(in the rows, 128 means zero)
Y: a few groups of rows, each row roughly a mix of its group's hidden directions:
Y (108 x 10):
[[124 102 116 132 186  61 131 167 133 144]
 [132 168 165  68  90 115 146 129 141  85]
 [101 105 148  73  91  79 121 117 168 141]
 [122 133 136 169 114 191 128 107 179 166]
 [132 112  81 174 166 113  91 162  88 117]
 [152 178 163 190 115 163 147 140 134 149]
 [132 105  78 195 157 136 115 156 121  97]
 [176 152  94 187 162 100 138 143 115 151]
 [119 108  81 137 142  79 141 188 117 161]
 [174 138 124 117 178  77 123 134 128 182]
 [120 195 109 143 157 111 183 141 100 140]
 [134 140 108 102  68 141 121  86 160 178]
 [114  96 104 128 105 135  85 126  72  72]
 [160 131  86 128 108 141  75 120 126 193]
 [122 107 120  82  61 121 124 104 162 166]
 [157 143 109 179 187 104 156 145  98 147]
 [ 69 155 140 134 159 142 138 130  84  74]
 [123 161  96 147 187  85 142 158 136 167]
 [115  91 136  74  58 132 112 109 130 109]
 [ 89 126  96 165 189 106 144 159 106 102]
 [159 153 111 127 126 109  71 142 144 194]
 [159 149 107 189 170 145  93 111  96 108]
 [141 124 144  77  59 136 139 102 155 161]
 [157 148 124 103 103 116 103 112 161 204]
 [103 139  94 160 142 153 112 136  56  92]
 [137 125 138  86  56 161 121  88 141 148]
 [141 109 113 110 110  63 129 159 155 185]
 [134 131 139 170 165 134 179 141 141 193]
 [141 109 159  79 102  88 157 122 116 185]
 [163 169 191 152 175 134 112 148 121 137]
 [160 129 187  95 129  98 176 152 157 141]
 [103  90  96  77  83  94 111 153 153 132]
 [100 143  96 186 126 190 116 121  96 127]
 [155 148 144 105 106 173 103  99 110 193]
 [ 83 152 154  81 118 127 159 125 190 120]
 [119  67 115 165 124 135 126 144  76  83]
 [123 185 146 158 150 195 145 111 142 113]
 [116 101 113  86  58 129 104 111 151 165]
 [101 158 183  94 131 155 167 102 144  90]
 [ 92  86 109  96  61 133 144 120 149  99]
 [138 154 127 123 195  89 137 151 140 182]
 [115 201 173 133 174 142 141 148 129 128]
 [129 156  92 177 173 112 150 164 103 164]
 [101 102 123  84  97 104  91 163 148  77]
 [135 139 186  79 105 142 145  94 161 162]
 [127 118 141  78  61 140 100  94 163 132]
 [129 131  79 170 162  94 154 175 104 153]
 [ 90  87 111  88 134  96 134 153 124  67]
 [120  83 155  74  69 120 132 123 160 116]
 [158 179 112 168 156 129  83 151 126 169]
 [ 89 146 173  86 171  93 147 131 119 163]
 [122 158 169  83  71 152 151  90 127 130]
 [121 132 106 117  42 157 111  96 114 119]
 [ 96 161 153  83  92 173 150 100 160 116]
 [ 66 140 177 111 182 116 146 133 124 110]
 [133  71 101 133 100  71 145 147 122 170]
 [105 145  96 150 172 109 179 146 108  78]
 [ 80 148 158 136 174 160 123 127 106  72]
 [ 77 158 149 131 190 133 131 137 107  83]
 [ 83 149 135 114 138 149 121 106 135  47]
 [176 140 114 158 120 140  69  92 148 167]
 [128  87 161 105 100 152  86 154  85  89]
 [101 161 128 158 205 126 140 151 131  94]
 [152 132 120 196 187 149  94 120 118 133]
 [112  86 123  67  82 107 150 119 156 156]
 [118  84 107 118 141  64  99 152 174 123]
 [109 139 168 109 128 180 103 104 109  67]
 [ 68 128 125  79  73 153 129 122 155 118]
 [ 99 121 171  83 120 132 198 141 141 110]
 [150 138 183 120 156 108  84 148 184 117]
 [ 77 165 129  88  94 169 134 106 139  91]
 [110  89  96 151  99 135 187 113 118  80]
 [ 81 120 129 126 152 135 169 181  80 101]
 [132 171 115 104  82 155 183 120 102 163]
 [100  93 118 104 142 107 199 120 118  85]
 [114  82 128  82  70 115 103  99 160 122]
 [117 112  98 163 174  99 165 176  91 132]
 [132 140 151  78  78 127 116  98 187 140]
 [ 95  77 125 141 169 101 147 138 113  69]
 [116  62 103  99 121  94 155 142 119 176]
 [127 116 196  92 117 115 174 115 169 127]
 [123  66 134 159 157 102 159 160  88 105]
 [155 163 189 108 115 141 139 110 159 179]
 [ 70  87 152  83 119 118 150 160 137  97]
 [191 129 135 117  84 119 117 108 144 188]
 [181 110 126 130  92 125  98  91 155 183]
 [138 145 163 118 118 179  75  77 131 155]
 [124 130  85 167 166 103 120 158 162  74]
 [146 142 147 145 202 107 155 148  99 164]
 [171 104  94 143  96 117  55 122 134 138]
 [163  74 163  89 121 117 148  81 134 156]
 [104 107 135 150 172 140 144 101 119  52]
 [151 159 141 170 197 118 170 142 122 124]
 [141 138 183  95 152 113 196 107 143 116]
 [162  95 107 133  83 115 129 120 142 201]
 [113 130 100 146 172  77 180 135 114  88]
 [147 198 103 130  94 161 114 125 107 170]
 [120 109 152  66  75 128  87  99 122 115]
 [147 163 170 131 127 164  56 110 135 112]
 [ 89 112 137 119 132 140  82 122 147  52]
 [104 119 143 120 180  74 142 155 158  84]
 [120 110 145  94 180  78  92 147 169 115]
 [ 89 190 136 129 193 126 136 134 134 153]
 [165 171 157 115  94 175 114  99 151 164]
 [109 166 122 126 175 115 194 136 122 171]
 [122 181 165 122 166 161 149 121 115  73]
 [147 124 165  63  90 129  96  99 159 140]
 [124 150 167  64 109 141 124  79 165 121]]
one row of each group, then the others: which group is each in?
[127  91 134 178 153 159 117 133 186 167]  C
[172 169 143 142 142 125 131 116 139 205]  V
[137 177 113 172 178 139 144 150  81 111]  G

[172  95 146 129  97 137  89 106 134 191]  V
[111 136 183  88 175 146 133  95 117  87]  V
[140  60  89 139 139  89 156 133 103  98]  V
[138 118  64 185 129 132 116 144 122 178]  C
[147 137 191  82  95 139 122 101 167 149]  V
[156 116  96 192 128 140  77 142 100 153]  V
[149 137 147 117 148  69 152 153 181 167]  G
[100 124 121 104 128  91 188 184  98 129]  G
[138 103 134 117  62 152  66 112 150 129]  V
[110 130 148 103  89 183 116  63 141 126]  V
[125 113 101 177 194  99 140 169 129 135]  C
